In the rows, 128 means zero.
Each named move below is a turn or a mirror, shown by a few rows before and after it. Which moves, in which order, take the first row of each later pair to the second? The first pair is answered.
Y:
[149 101  91 117 110 135 112 122 110 112 147 103 117 150  89 130 113 124
 141] -> [127 109  87 107  99 121 110 120 114 121 160 100 123 146  99 141 112 118
 142]
[ 94 179 116 103 139 116 108 105 155 152 123  63 111 107 165 131 101 137
 178] -> [161 148 121 137 175 160 112 122 133 132  85  74  94 113 123 103 109 151
 186]
[112 123 131 136  92 126 131 148 141 142 113 145 135 134 134 151 114 150
  92] -> [134 110 134 147 103 140 132 153 135 136 101 146 131 139 123 143 120 158
  97]
R:
[130 133 115 125 140 104 126 122 130 131 135 119 130 118 137 143 135 105
 138] -> [146 128 123 130 155 114 125 127 128 129 123 123 124 114 130 133 136 110
 140]
[164 113 114 151 161 122 125 101 130 124 150  70 115 113  81  95 127 114
 165] -> [176 103 137 177 167 155 122 125 123 120 108 109 115 111  77  90 117 137
 130]
[ 95 137 110 127 125 126 119 140 112 113 128 124 120 139 136 123 141 132
  83] -> [ 94 140 101 120 125 115 122 133 113 116 139 108 121 141 136 124 144 122
  94]
[ 75 130 121 113 116 122 175  97 181 123 167 118 142  95 137 166 134 119
 149] -> [108 122 119 120 155 127 180  89 179 114 161 107 132  87 120 150 153 115
 175]
G:
[ 95 126 102 104  91 123 129 104 111 142 155  84 148 143 124 151 126 123
 145] -> [102 123  97 106  97 125 130 104 111 138 156  81 146 143 119 148 133 119
 149]
[ 99 129 149 138 145 171 142 194 109 127  79 180 143  75 193 107  87 144
  64] -> [186 103 114 151 211 186 159 174  88  97  83 127 119  84 125  68 128 133
 142]
[ 62 178 143  98 168  95 123 111 187 164 122 174 140  88 187 156 116 124
 113] -> [154 149 104 109 235 109 142  91 166 136 129 117 115  95 119 113 160 107
 196]
[ 91 101 154 122 105 149 133 142 112 140 124 124 157 138 136 146  98 125
 116] -> [140  86 134 129 138 155 141 130 103 125 128  95 146 141 103 129 122 117
 156]
D:
[ 83 153 127  83  99 112 157 110 145 142 164  96 136 121 165 145 106 124
 139] -> [162  99 112 125 114 176 168 130 115 115 125  93 118 156  83 117 109 142
 149]
[115  93 107 127 134 109 136 121 134 103 148 147 126 109 116 143  98  75
 135] -> [134  91 114 137 151 119 134 126 131  96 133 156 121 105 108 133 103  79
 137]
[137 138 121 133 165 133 134 139 139 110  94 128  91 110 103 167 140 157
 122] -> [ 92 157 117 110 134 107 130 129 150 122 122 120 106 116 130 188 128 149
 114]
A:
[162 106 102 137 139 147 136 135 107 119 128  97 129 156  94 107 133 122
 158] -> [170 120 124 138 174 137 135 128 115 123 122 106 124 130 111 106 148 123
 169]
[ 63 164 145  96 125  89 122 109 136 152 156 122 151 119 181 164 115 123
 149] -> [ 60 157 141  95 105  93 118 113 130 151 161 117 154 133 174 168 107 125
 142]
[ 90 133 133 103  82 133 124 125 116 142 142 130 157 163 132 139  91 121
  83] -> [112 122 110  95  89 131 132 113 110 134 156 100 154 176 104 134 100 112
 116]
[136 119 136 131 135 151 122 134 122 134 115 173 119 111 122 135 144 135
  93] -> [131 112 121 130 115 160 129 138 117 130 119 167 123 125 112 141 129 136
  88]

(two moves a pair)
[102 119  99 134  76 140 120 140  96 132 147 126 137 174 102 150 121 114
 107] -> [116 130 156 162 126 160 113 158 103 135  96 178 128 126 129 139 134 134
  88] => D R
[146 155 142 149 186 103 119 135 118 132 128 148 130  96 156 114 136 150
 129] -> [170 137 131 160 188 116 120 143 107 123 124 140 127 108 127 107 137 154
 137] => A G
[151 125 116 117 129 163 144 146 139 112 126  93 106 145 101 120 135 133
 182] -> [141 136 120 108 139 149 144 134 142 120 136  90 106 135 115 122 143 127
 191] => Y R
[117 144 122 128 193 114 153 131 164 121  95 126 103 114 142 152 148 108
 181] -> [126 125  86 121 159 113 161 126 150 114 117  98 104 145 114 156 140 103
 194] => D R
[164 109 138 130 174 136 139 144 160 110  85 132 129  97 141 102 116 131
 144] -> [153 103 144 137 162 143 138 153 161 112  79 144 132 101 147 106 106 138
 128] => A G
[109  77 117 151  78 180 126 141 135 123 110 157 141 148 132 136 129 158
  67] -> [ 72  99  89 112  57 136 129 112 145 135 164 121 155 148 152 151 130 132
  94] => Y R
[ 94 164 161 108 156 148 122 150 170 102 111 157  83 108 172 142 136 111
  79] -> [ 88 176 138  84 157 118 126 126 173 105 148 122  87 111 173 144 146  92
 110] => R R
[125 124 138 126  77 139 119 121 155 151 103 145 104 163 154  97  82 138
 110] -> [120 134 112 107  80 111 126  97 158 154 138 108 103 163 153  96  94 116
 146] => G Y
[147 108 125 156 113 167 134 138 116 114 111 127 114 149  91 105 110 141
 124] -> [103 122 113 130  73 146 133 132 120 127 139 119 130 161 112 122  92 133
 118] => R R
[155 181  91 102 121  92 102 114 125 183 127 135 150 115 174 136 190 127
  96] -> [208 146  98 137 137 138  99 138 107 164  88 150 138 128 135 118 188 148
  88] => A Y
[122 128 168 146 135 148 114 137 134 119  91 170 129 119 148 129 124 143
  93] -> [155 114 160 151 156 162 121 135 126 110  86 158 119 122 123 114 133 143
 113] => G A
[188 117  89 113 135 136 149 114 126 147 154 103 137 167  92 125 114 147
 155] -> [156 161 155 122 175 121 137 122 156 162 118 162 136  99 166 126 131 159
 126] => D A
[155 124 125 128 226 133 126  96 122 120 118  97  93  69 166  93 176 100
 201] -> [ 91 141 179 141 180 145 109 129 139 141  80 175 107  53 224 118 141 124
 107] => A R
[124  85 121 158  56 190 127 175 105 124  91 150 134 181  86 138  63 146
  71] -> [145  76  79 144  64 179 136 153  93 115 124 104 130 201  52 130  77 127
 123] => A R
[112 135  92 116 136 107 194 127 110 136 196  41 102 137 113 147 146  85
 168] -> [ 44 160 160 125 103 114 174 166 128 161 151 128 120 109 187 172 111 115
  73] => D G
[189 117  92 146 114 179 158 119  82  92 120 136 138 152  29  81 135 144
 145] -> [ 74 197  98  77  83  79 152  76 125 134 191 116 165 106 138 123 137 110
 151] => A Y
[147  95 119 149 115 158 125 153 122 119 104 141 138 163  98 134 117 134
 111] -> [108 120 153 138 120 136 120 152 141 136  97 168 144 129 148 143 115 132
  90] => D A
[104  74 124  93  51 134 148 132 136 123 153 113 121 141 126 152  91 107
 130] -> [ 94 117 173  93 115 111 144 121 164 138 135 142 118  73 185 145 121 106
 136] => D D
[124 156 108 108 148  97 157  78 103 122 135  53 105 141 143 134 156  89
 171] -> [144 161 138 128 189 108 153  82 106 120 108  79  96 110 158 122 171 100
 165] => D A
[101 145 103  99 102  97 144 109 139 148 132 102 164 129 161 139 125 118
 152] -> [165 105 125 147 121 161 142 145 118 125  66 141 150 139 117 117 117 147
 124] => Y R
[ 83 153 134 127 120 105 123 119 149 130 128 131 137 121 153 140 130 134
 121] -> [ 95 154 131 125 129 102 127 113 153 134 133 120 135 117 152 137 135 133
 133] => R A
[146 122 155 122 155 134 130 144 123 135 139 128 151  96 152 163 146 141
 128] -> [162  98 134 129 131 155 137 148 108 128 141 112 150 132 118 158 134 144
 122] => D Y
[167  84  51 131 173 180 157 118 109  62 177  82  99 142  28  85 164 140
 200] -> [ 19 149  52  64  88  94 148  93 145 106 245  86 140 132 128 148 127 119
 157] => Y G
[104 147  78  99 153 151 135 129 147 119 134 112 125 146 140 150 127 137
 136] -> [ 89 153  91 100 149 151 130 136 150 122 124 129 127 142 153 156 123 141
 117] => R G
[ 85 130 102 105  89 113 134 132 107 125 163  93 143 159 115 154 110 111
 135] -> [ 89 164 155 113 160  94 132 121 134 134 138 123 135  89 169 138 144 114
 141] => D D
[147 116 126 141 143 147 137 148 108 124 114 156 125 141  99 113 112 142
  92] -> [157 113 115 140 152 144 141 138 103 120 123 139 123 144  86 107 118 134
 114] => A A
[174 106 117 164  99 156 113 147 115 105 100 142 140 136  94  96 128 153
 108] -> [112 136  90 115  57 101 116 116 130 123 158 105 158 143 127 123 118 128
 122] => Y A
[134 149 118 136 153 103 150 127 153 166 128 126 146 124 152 107 140 112
 135] -> [164 128 110 153 156 124 151 134 138 155 115 127 139 142 117  97 135 122
 139] => D D
[132 116 157 122 145 144 129 142 108 163 125 173 154 106 158 118  95 168
 105] -> [136 108 149 126 137 151 129 151 104 157 120 170 153 116 146 118  91 173
 101] => A D
[ 78 149 113  87 109 104 144 110 164 139 146 110 117 124 153 148 142 133
 152] -> [145  93 102 133 108 169 148 140 132 115 110 118 104 165  83 126 129 153
 141] => D R
[ 91 190 125 102 134  92 125 111 173 145 154 113 117 123 177 111 150 146
  89] -> [167 137  80 120 137 135 137 113 137 119 154  68 100 174  90  87 150 144
 130] => D A
